Each path below is one point turned by a fixed rotation once a step. After each direction that follows a path, write how fast that rotation turns it, in degrees a step (0 if it stays still).
Each turn is a multiple of 5 degrees from 10 to 175, or 0.
Each row of a path follows its step; steps can be skipped.
path 1
step 0: [  7  19   4  -9 -11   3  -5  -7  12  -5   0  -4  -2   3   7   8  -2  -1
   5  -1  -2   3  10   3  10   4   0   3  -3  -1  -9  -1   1 -13  -8   9
   1   6  -1  -3  -3   3  -4  -1   3   0 -15   1   9]
step 1: [  6   6   6  -5   8  10   1 -11   7  -3   0 -12  -8  -2   7  13  -8   1
   0   1  -5   3  -4   7  -4   3  14   1  12  -1  -2 -10  -8  -7  12  -1
   6   3  -6  -3   5  -4  -3  -2  12  -7   3   1   1]
step 2: [-10  -9   9  -1  -6   6   2  -6   6   9  -5 -13  -1   2  13   9  -7  -1
   0 -12  -2   1  -6   2 -13   4   9  -8   4  -3  10 -10   3  -9  -4   1
  -8   3   3   4  -2   3   2   5  -5   6 -10  -2   4]
step 4: [ 11  12   7   7   5   3   2  -5  -4  -9   3  -3   5   2   8  12   2   7
   4  -2   4   1  -3   6   2 -12   3  -7   3  -8   3  -2 -15 -16   4   9
  -2  -6  -3  -7  -3   6  -3  -1   6   7 -10   0  -3]
step 5: [ -1   6  13 -17  -7   2  -7   2   0  -1   3 -10   5  -3   5  12   1   6
  -5  -2   1   5  -8  -5  -5   9  13  -9  -2  -5  -4  -5  -2   6   6   7
  -7   8   2  -4  -7  11  -8   0  10   2  -8   3  -2]
step 6: [ -6 -10   5   3  -5  -5   5  -2   2  -1   8   0   0  -2   2   5  12  -8
   7  -2   1  -2  -6   6  -1  11  12  -5  14   4   4 -11 -12  -5   2  -5
  -6   4  10   3   1   5   1   5  14  -9  -8  -1   5]
step 7: [  0   8   7  -2  -7  -1   2  -2   1  -9   8   0   5  10   3  -6   1   3
   6  -7   2   2   1  10  -6   5  -8  -5   7  -7  -2  -2  -6 -13  -7   5
  -2   5   2   3   1   4   3  -7  -1   6 -20  -9  17]
step 8: [  4   8   1  -8   6   9  -2  -1   3  -9  -1   3   1  -3  -3  -2  -4  10
   3   2   8   0   5   6 -14   5  14   0   2  -6 -14  -3 -14  -4  14  -1
  -5   4 -13   3  -3   2   1  -2   9   0  -9   2   5]
step 9: [ -4  -1  11   2  -2   4   0   1   1  11  -1   1   1  -3   2   6  -2   1
 -11  -4   7   0 -12   9 -11  -1  13  -8   8  -3   5  -6 -13  -3   4  -1
 -11  -3   6   8  -5  -5   3   4   8  16   0  -8  -5]
step 10: [ -8  -7   5  -2  -9  -7   7   9   0  -5   7   3   2  -7  -2   3   5   3
   2  -5   5   5   7  -2  -2   6   6 -10   1  -1 -13  -6   9  -7  -4  12
 -14  -2  11  10  -6  -1   0  -1   8   3  -9 -11   5]
step 11: [  8   6  -8   6  -4  -5   0  -1   6 -12   7  14  -8   2   0   7   8   7
   2   7   6  -2   2  11   5  -2   6  -3   5  -5  -9  -4  -9 -11   1   7
  -1  -4  -1  -2   9  11   0   6  12   2  -8  -8   3]
step 12: [ -6  17   8 -10 -12   7  -3   5   5  -6   2   3   0  -2   4   7   1   5
  -9  -2 -10   1  -9   9 -10  -2   7  -7   4  -6  -8   1  -1  -1   8   3
   1   8  -1  -6   6   5  -5  -4   2  12   4  -9   7]
[-1  0  2 -1  2 -1  3  2 -3 -3  2 -1  1 -3  1 -2  0  0  2 -1 -2  1  2 -1
 -2 -1  1  0  2  2 -4  0  3  1  4  0  0  0 -1  0  0 -2 -1 -2  2 -4  3  0
  1] | 155
path 2
step 0: [ -6   1  -1  -2   4  -7   3   1   4  -2  -5  -9   4   7   0 -19   7  -1
  -3   1   3 -20   1   2  -3   1 -10   0   0   1  -6   9  -6  -1   4   4
 -10   7 -16  -3  -1  -2  10  -3   0 -11   3   4 -14]
step 1: [  5  -2   4  -7   1   8   0  -1  -2   1  -4  -2   1   1   6  -6 -14 -17
   2 -12  -5 -14   6  -1  -8  -5  12  -4  -2  14   3  11   9   2  -1  -5
   7  -8   7  -8   1   1   7  -3   1  -8  -2  -5   1]
step 2: [ -2  12   6  -7  12  -7   0  11  -8  -5   6   1   7   8   0   6  -2   7
   3  -7 -12  -1  -8  22   2   3   1   2  -4   3   1   3  -3   9   1   0
  -7  -1   6  -3   4  10  -4  -8   5  -4   5  -3  -8]
step 3: [ -4   2  18 -11  11  12  -3  -1  -4   5   6  -7  -7  -8   7   8  -2  -7
   4  -2  -8   1   4   3   2   5 -12  -8  -5   4  -3  -8   3  -8   1   6
  -4  -1 -16 -10  -3  -6   5   6  -2   5   2   3   0]
step 4: [  7  -9   3  -8   2  -9  -2  -8  -1   6  -1   2  -2  11  -2  12   6  -3
  -1 -13  -4   0  15   5   5   8   7   4  -2   1   3 -10  -5  -5   5  -2
   1  -6   0  14  14  -3   2  -8   0  10   2  -9   8]
step 5: [ -3  16   1   8  13  -1  -4  -9   7   6   6   4  -5  -5  -3   1   0  10
  -3   3   5   1   6  -3   2   1 -11 -12  -8   0   3   8 -13  -4   5  -2
  -6   4  -6   4  10  13   2  -6  -4   1 -14  -3   4]
step 6: [ 19   5  -1  -4   0   6   0   5   0  -5 -12  -2  -3  -5   0   8  -5  -8
 -11  -1   5 -13   2 -13  -2  -1  -9   1  -1   0   3  -6 -12  10  13  -9
   2   9   0  -1   4  -9   1   7   6   3  -2   0   7]
step 7: [ -1   5  -9   1  11   3   6  -2  -5   3   0   0   4   0  -5  -1   4   6
   6  -2   6   5   0   2   1 -11   1   9   2   5   7  10   0   8  -7  -1
 -14   5   7   4   5 -20  -2 -10  12  -6  -3  -2  16]
step 8: [-11   5   2 -10   8  -1  13  -5   5   3  -3   1   2   0  -1  -3  -2   0
 -16   3   5  -3  -6  -1   0  -3   8   5   1  -4  -1  -2  -1   2   4   0
  -4  -2  -9 -20 -13   2  -5  -2  13  10 -14   5   0]
step 10: [  6  11   2  -2   4 -12   1   3   2   3   8   2  -5  -3 -13   0  -3   1
   3  -3   4   1   1  10 -18   6   5   9  -2  10  -2  10   0 -12 -18   4
   5  -2  -2  -4  -1  10  -1   4   2   8   2   4   9]
step 11: [  5   2  10  -6   4 -10  -1   0  -2   8  -4 -10  -4   1  11   7   5   3
 -14   3   2 -17 -10   1   0  -1  -6  -6 -11  -7  11  -2  -1 -12  -4   7
  -2  -5   7   6  -7   3  -6   9  -3  -5   9   7  -3]
step 12: [ -7   0   2  -1  -6  10 -11   1 -15   1   0   4   3 -12 -10  -7   6  -7
  -4  -9   2  -5   5  -2   4   7   0  10 -18  16   4   0   5  -5   1   7
  -5   0   2  12   4  -3  -5   5   0  -1   4  -4   4]
[-3  3  3  2  2  3  0 -1 -1  2  1  0  1  0  0 -2 -2 -2 -1 -2 -1  3 -1  0
  0  0  2  1  1 -1  2 -4  2  4  1  0  0  3  1 -1 -3 -1 -1 -2  3  0  4 -2
 -1] | 65
[ 2 -2 -4  1  2  0  0  1 -2  3  0  2 -1  0 -3  1  2 -1  2 -4 -2  2 -1 -1
  2  2  2  0  3  4  0  1  3 -1  2  0  0  0  3  3  2  1  0  1  3 -1  0 -1
  0] | 135
[-2 -1  1 -1  0 -1  2  3 -2 -4  3 -2  2  0  1  2  1  1 -1  0 -3  1  1 -2
  1  0  3  0 -2  2 -2  1  1  3  0  0  1  0  0 -2 -1 -3 -1 -1  2 -3 -5  1
 -1] | 60
